500 stands for zero in the data rows.
Here are some points, one per row:
[634 664 495 509 328 650 560 340 433 663 496 326 519 274 577 343 483 336 491 482 357 562 267 649
 359 332 491 334 657 568 429 264]
[368 404 502 671 498 521 497 512 741 347 653 417 564 492 258 669 404 732 427 440 324 362 645 519
 669 482 336 645 552 440 585 429]
[556 417 512 343 426 721 431 339 488 423 351 588 567 349 495 355 738 476 504 651 519 345 357 554
 355 560 407 570 504 263 626 489]
[567 511 502 664 510 339 590 354 711 476 345 585 639 579 425 508 634 479 353 590 286 447 425 567
 356 708 562 575 638 278 643 575]
[503 420 520 578 400 335 743 643 488 656 342 486 339 656 487 747 428 435 585 590 435 260 252 422
 500 418 404 505 654 490 351 521]
[420 572 578 651 427 730 428 579 277 487 713 725 446 441 584 748 421 435 559 502 483 654 445 421
 480 420 488 569 436 557 657 493]
[420 646 261 350 495 732 415 484 586 349 343 342 428 517 647 743 422 430 566 578 579 356 441 634
 473 563 598 734 508 669 338 489]
[515 326 581 498 655 344 436 641 491 660 569 421 412 267 642 650 336 526 358 515 525 276 430 357
 587 578 587 721 498 426 425 422]
[590 634 496 486 651 584 500 494 506 594 426 661 646 587 670 358 448 498 480 642 558 441 588 349
 586 588 343 505 424 653 344 661]
[485 568 665 419 485 492 652 507 511 354 572 421 586 419 420 360 351 419 494 645 639 662 638 510
 336 367 359 367 428 643 437 507]
[723 333 421 607 343 649 360 505 422 268 580 343 368 588 715 421 488 429 661 733 490 721 287 652
 350 515 428 520 344 337 332 411]
[364 331 425 569 570 510 644 564 509 596 501 410 573 496 506 671 602 425 508 565 654 342 646 260
 652 435 492 264 345 500 517 504]
[664 412 453 421 437 511 564 337 347 432 421 421 428 587 336 590 323 336 326 423 493 656 577 660
 601 659 580 341 497 416 486 588]
[520 406 420 339 330 569 657 505 606 419 584 736 514 657 332 575 431 326 626 341 640 329 576 585
 660 254 655 669 247 656 633 650]
[335 336 494 579 657 574 629 662 740 563 350 509 510 645 569 504 482 506 507 728 349 519 342 588
 516 431 578 344 668 656 348 429]
[342 504 422 573 573 512 578 501 484 449 646 332 414 579 339 494 350 431 348 443 567 510 641 376
 577 345 440 591 656 330 368 605]
[502 558 273 343 508 577 510 658 511 446 513 338 588 355 476 653 514 347 590 496 577 364 420 652
 572 643 343 650 575 577 410 585]
[419 416 672 645 345 429 361 581 646 394 567 669 578 579 575 669 487 503 430 422 425 432 342 422
 411 725 493 538 565 359 484 577]
[326 256 590 425 353 337 401 594 321 658 494 498 750 427 647 475 648 559 425 340 340 581 434 669
 661 558 564 487 405 436 556 274]
[564 418 358 362 521 489 352 496 410 281 335 327 440 669 577 508 572 651 492 338 668 588 337 641
 501 481 420 661 434 433 580 661]
[325 490 655 492 507 640 365 496 490 498 754 483 494 511 646 403 497 582 653 578 416 421 342 503
 672 505 570 558 355 414 643 577]
[646 503 582 584 436 424 513 285 633 726 503 568 731 428 498 506 708 643 338 508 382 593 429 722
 375 710 551 569 645 436 623 660]
[661 581 349 423 355 337 348 658 501 491 416 566 356 590 592 420 505 572 572 361 341 585 433 322
 683 552 418 564 678 514 667 654]
[510 496 577 640 579 352 495 582 565 355 725 505 643 741 512 422 521 335 357 434 649 439 646 442
 496 500 359 577 731 434 458 428]
[341 421 662 421 255 440 429 332 650 587 556 412 499 644 588 513 332 725 494 352 587 652 553 346
 498 352 421 575 412 280 363 270]
[510 626 586 577 485 501 562 495 506 592 261 559 723 649 429 443 443 481 652 480 734 280 563 416
 476 580 430 429 416 583 429 340]
[572 263 579 508 653 561 630 583 419 493 497 502 434 504 413 426 653 497 343 659 430 572 439 585
 449 275 575 447 507 655 578 345]
[570 505 492 586 420 427 515 359 707 727 507 482 729 512 417 499 719 558 349 507 292 434 435 565
 360 709 552 653 548 450 629 577]
[408 646 584 406 588 730 437 561 362 582 661 566 424 362 257 502 434 420 333 413 496 586 422 347
 501 678 409 566 333 651 645 414]
[562 434 266 249 347 347 646 344 327 574 595 499 507 515 353 491 325 334 339 361 346 486 574 493
 420 572 673 414 649 424 572 506]
[433 575 505 566 720 333 629 644 273 434 398 435 667 422 489 675 446 273 343 650 554 520 482 291
 647 264 434 358 347 477 301 361]
[419 568 339 643 654 414 333 329 415 350 579 517 545 339 331 499 697 576 437 518 494 270 483 355
 583 499 366 569 564 432 259 341]
[415 631 677 338 419 487 501 345 496 362 504 412 710 271 496 427 344 491 569 667 653 368 723 649
 576 641 439 578 518 497 655 576]
[500 710 578 670 579 569 563 437 429 430 362 652 632 642 431 352 335 721 704 486 554 274 559 677
 651 489 508 338 340 396 570 427]
[558 503 506 344 596 416 416 268 650 404 502 509 348 647 425 527 579 711 727 573 413 640 572 566
 365 281 494 347 356 420 490 573]
[333 645 258 584 436 486 515 482 362 594 512 565 413 675 582 642 359 423 632 592 565 669 498 577
 637 749 333 597 332 652 509 328]
[506 487 492 647 577 429 500 500 497 348 731 500 562 503 515 335 441 420 439 346 565 350 651 357
 489 511 448 573 646 511 443 420]
[336 492 685 413 498 347 425 645 634 482 324 424 337 581 568 569 434 415 436 339 331 434 520 347
 570 661 662 646 488 520 328 588]
[333 430 420 663 483 334 653 497 496 519 493 422 410 579 579 490 607 425 408 663 561 649 655 443
 582 360 416 379 331 573 357 590]
[569 567 663 419 570 494 660 503 589 345 583 346 499 415 497 356 431 505 505 646 655 661 643 498
 345 463 528 366 432 651 349 503]
[507 644 345 483 498 574 336 650 370 348 584 507 595 350 403 589 429 528 331 505 573 595 319 347
 664 657 451 394 513 658 337 583]
[423 339 444 647 270 588 563 263 343 349 649 584 414 579 591 664 674 584 484 353 651 630 655 650
 578 437 504 339 660 582 328 590]
[564 506 493 585 432 420 512 366 712 633 515 571 648 500 419 500 710 723 425 516 299 512 427 639
 365 717 645 568 643 444 620 576]
[406 320 448 419 452 422 569 591 426 651 417 650 438 416 339 663 418 493 666 424 505 666 582 652
 415 668 412 423 665 650 558 501]
[647 402 341 589 348 331 347 511 433 490 566 464 538 351 417 339 508 413 752 412 411 651 421 324
 430 499 423 427 428 671 655 639]
[659 492 587 267 491 409 746 576 343 342 525 424 653 434 672 522 413 659 496 649 411 346 492 476
 495 503 420 422 348 495 668 429]
[354 565 427 573 576 676 642 345 332 359 483 333 730 338 427 515 513 656 446 428 400 529 644 262
 643 342 444 591 657 338 281 372]
[319 569 580 422 576 414 309 273 707 490 415 402 650 586 344 515 574 627 571 576 420 350 661 645
 337 478 584 496 508 688 650 568]
[579 341 415 578 497 444 351 414 643 656 568 422 422 427 659 409 411 343 356 332 348 333 442 356
 434 573 576 550 553 360 338 575]
[645 761 479 354 590 570 598 671 661 634 586 507 357 349 666 658 722 655 489 335 375 493 371 638
 349 327 716 640 498 493 643 417]
[409 346 496 579 484 653 636 562 668 571 430 414 343 580 506 344 492 342 428 643 351 412 345 416
 440 436 490 259 660 664 520 337]
[499 641 431 680 329 486 487 675 352 358 347 487 407 343 587 415 426 677 548 507 644 420 665 581
 644 639 528 343 517 649 570 660]
[417 579 575 327 344 359 341 511 639 743 569 659 576 721 514 431 516 792 569 365 586 660 645 352
 506 423 346 574 580 355 347 353]
[646 648 504 504 667 508 422 597 488 507 576 415 439 586 498 520 431 412 739 639 386 577 598 512
 342 431 335 348 432 395 424 667]
[411 661 674 341 335 492 576 659 494 494 652 344 342 356 565 643 594 497 503 438 254 572 524 655
 585 421 493 656 651 661 414 278]
[402 566 506 510 656 412 663 500 604 358 339 433 492 245 586 266 436 578 493 381 642 510 548 520
 497 359 347 349 332 641 350 668]
[497 658 355 432 364 323 338 573 512 430 350 349 416 497 560 639 583 330 647 513 671 587 497 725
 743 714 668 411 354 263 570 324]
[579 575 578 560 574 344 501 661 491 352 734 514 570 662 501 423 446 263 434 507 644 430 568 446
 412 510 366 497 655 417 369 428]
[636 420 519 362 595 642 424 654 333 358 438 325 353 677 420 429 730 728 331 326 596 492 268 722
 435 577 405 494 425 591 722 507]
[360 490 582 650 672 432 495 573 662 355 553 426 642 493 505 498 511 331 366 345 658 462 643 440
 656 489 428 649 653 353 538 343]
[503 720 490 490 556 497 412 498 501 517 421 583 726 511 664 355 359 505 391 733 556 444 580 355
 578 568 360 503 429 657 354 661]
[652 417 428 351 572 334 552 505 331 503 351 512 573 426 429 606 578 648 412 659 505 335 586 569
 338 489 425 349 422 502 574 342]
[660 632 668 494 583 475 738 338 339 561 344 630 581 655 492 342 431 567 733 422 425 518 331 486
 676 355 746 688 512 646 407 513]
[515 700 573 655 578 735 553 510 348 498 437 636 727 732 429 433 429 647 724 492 560 360 578 495
 637 587 682 426 429 572 491 263]
[407 436 432 424 423 664 650 587 483 500 354 407 426 657 355 427 740 561 425 410 419 570 588 324
 499 506 648 270 422 345 642 593]
[489 339 267 358 605 342 497 332 502 335 342 515 329 423 526 424 325 642 420 430 334 510 663 490
 504 574 425 580 493 435 669 406]
[489 355 413 441 418 660 658 681 645 571 275 496 426 563 265 346 637 647 350 591 529 666 594 330
 346 585 748 450 420 268 634 421]
[652 326 520 354 340 727 357 498 501 275 416 511 422 276 648 351 583 417 499 653 579 420 454 562
 438 563 340 655 511 423 554 646]
[476 405 334 346 669 499 421 672 405 744 425 658 433 421 498 413 340 579 581 419 505 348 439 524
 328 495 428 654 577 483 404 506]
[321 566 655 565 573 631 273 575 486 574 580 630 417 511 406 416 428 428 647 663 584 267 346 352
 501 490 583 562 452 485 725 726]
[427 643 519 502 440 666 503 502 578 597 340 487 563 425 585 580 496 408 572 417 589 370 590 647
 657 703 483 555 667 334 650 581]
[568 726 442 582 444 564 660 421 356 565 351 648 331 347 426 575 593 406 729 417 338 499 519 635
 584 655 559 419 579 557 627 494]
[255 262 256 566 443 492 731 352 428 498 661 651 671 499 670 645 577 426 655 422 665 579 561 648
 561 345 658 425 592 568 578 659]
[481 662 506 653 410 414 418 499 430 340 470 662 350 572 266 433 356 420 406 267 649 571 396 371
 326 341 362 497 569 490 354 504]
[563 498 414 343 590 577 342 346 656 658 505 493 441 576 409 436 490 564 643 652 425 652 421 501
 459 346 487 423 358 413 486 653]
[568 499 573 655 591 563 355 417 426 633 633 646 364 279 570 575 576 349 491 493 433 648 375 419
 439 423 721 573 352 569 637 638]
[666 410 505 425 267 497 418 594 522 573 564 738 363 407 338 430 508 567 646 441 583 722 586 422
 529 345 424 509 511 495 564 411]
[659 500 579 417 577 349 409 504 650 665 657 336 349 575 495 511 506 498 571 578 586 556 660 508
 452 361 584 263 439 499 427 579]
[743 483 582 660 663 435 565 342 419 666 645 480 337 574 356 439 431 656 500 346 589 563 654 511
 361 377 428 438 654 657 356 349]
[488 346 583 333 663 725 632 567 502 492 348 603 428 661 661 349 574 413 334 644 426 584 362 580
 526 357 572 427 594 570 423 349]
[583 427 576 498 585 358 354 583 714 488 648 277 591 504 721 654 647 422 367 410 435 506 438 501
 427 577 739 554 406 286 333 501]
[480 423 657 654 512 481 359 413 418 708 630 637 286 355 653 659 490 438 567 579 525 720 366 413
 351 435 722 496 368 567 645 638]
[574 493 657 665 575 643 346 494 421 651 546 556 365 367 564 578 495 272 401 571 508 574 386 509
 436 411 639 663 351 649 646 643]
These points spread out most along one direction. Take the direction at right angles to it along which they spread out most. Go by this last direction. For each point below, how far along it does it lie, from 0 to 99? The average is 50, and the first point in the table lies past the average. One standard deviation of the points above along it is 16.
[319 569 580 422 576 414 309 273 707 490 415 402 650 586 344 515 574 627 571 576 420 350 661 645
 337 478 584 496 508 688 650 568] 37
[661 581 349 423 355 337 348 658 501 491 416 566 356 590 592 420 505 572 572 361 341 585 433 322
 683 552 418 564 678 514 667 654] 47
[503 420 520 578 400 335 743 643 488 656 342 486 339 656 487 747 428 435 585 590 435 260 252 422
 500 418 404 505 654 490 351 521] 46
[419 568 339 643 654 414 333 329 415 350 579 517 545 339 331 499 697 576 437 518 494 270 483 355
 583 499 366 569 564 432 259 341] 27
[499 641 431 680 329 486 487 675 352 358 347 487 407 343 587 415 426 677 548 507 644 420 665 581
 644 639 528 343 517 649 570 660] 63
[419 416 672 645 345 429 361 581 646 394 567 669 578 579 575 669 487 503 430 422 425 432 342 422
 411 725 493 538 565 359 484 577] 24
[420 646 261 350 495 732 415 484 586 349 343 342 428 517 647 743 422 430 566 578 579 356 441 634
 473 563 598 734 508 669 338 489] 55
[415 631 677 338 419 487 501 345 496 362 504 412 710 271 496 427 344 491 569 667 653 368 723 649
 576 641 439 578 518 497 655 576] 43
[417 579 575 327 344 359 341 511 639 743 569 659 576 721 514 431 516 792 569 365 586 660 645 352
 506 423 346 574 580 355 347 353] 29
[407 436 432 424 423 664 650 587 483 500 354 407 426 657 355 427 740 561 425 410 419 570 588 324
 499 506 648 270 422 345 642 593] 51
[743 483 582 660 663 435 565 342 419 666 645 480 337 574 356 439 431 656 500 346 589 563 654 511
 361 377 428 438 654 657 356 349] 55
[568 726 442 582 444 564 660 421 356 565 351 648 331 347 426 575 593 406 729 417 338 499 519 635
 584 655 559 419 579 557 627 494] 66
[507 644 345 483 498 574 336 650 370 348 584 507 595 350 403 589 429 528 331 505 573 595 319 347
 664 657 451 394 513 658 337 583] 56
[489 355 413 441 418 660 658 681 645 571 275 496 426 563 265 346 637 647 350 591 529 666 594 330
 346 585 748 450 420 268 634 421] 45
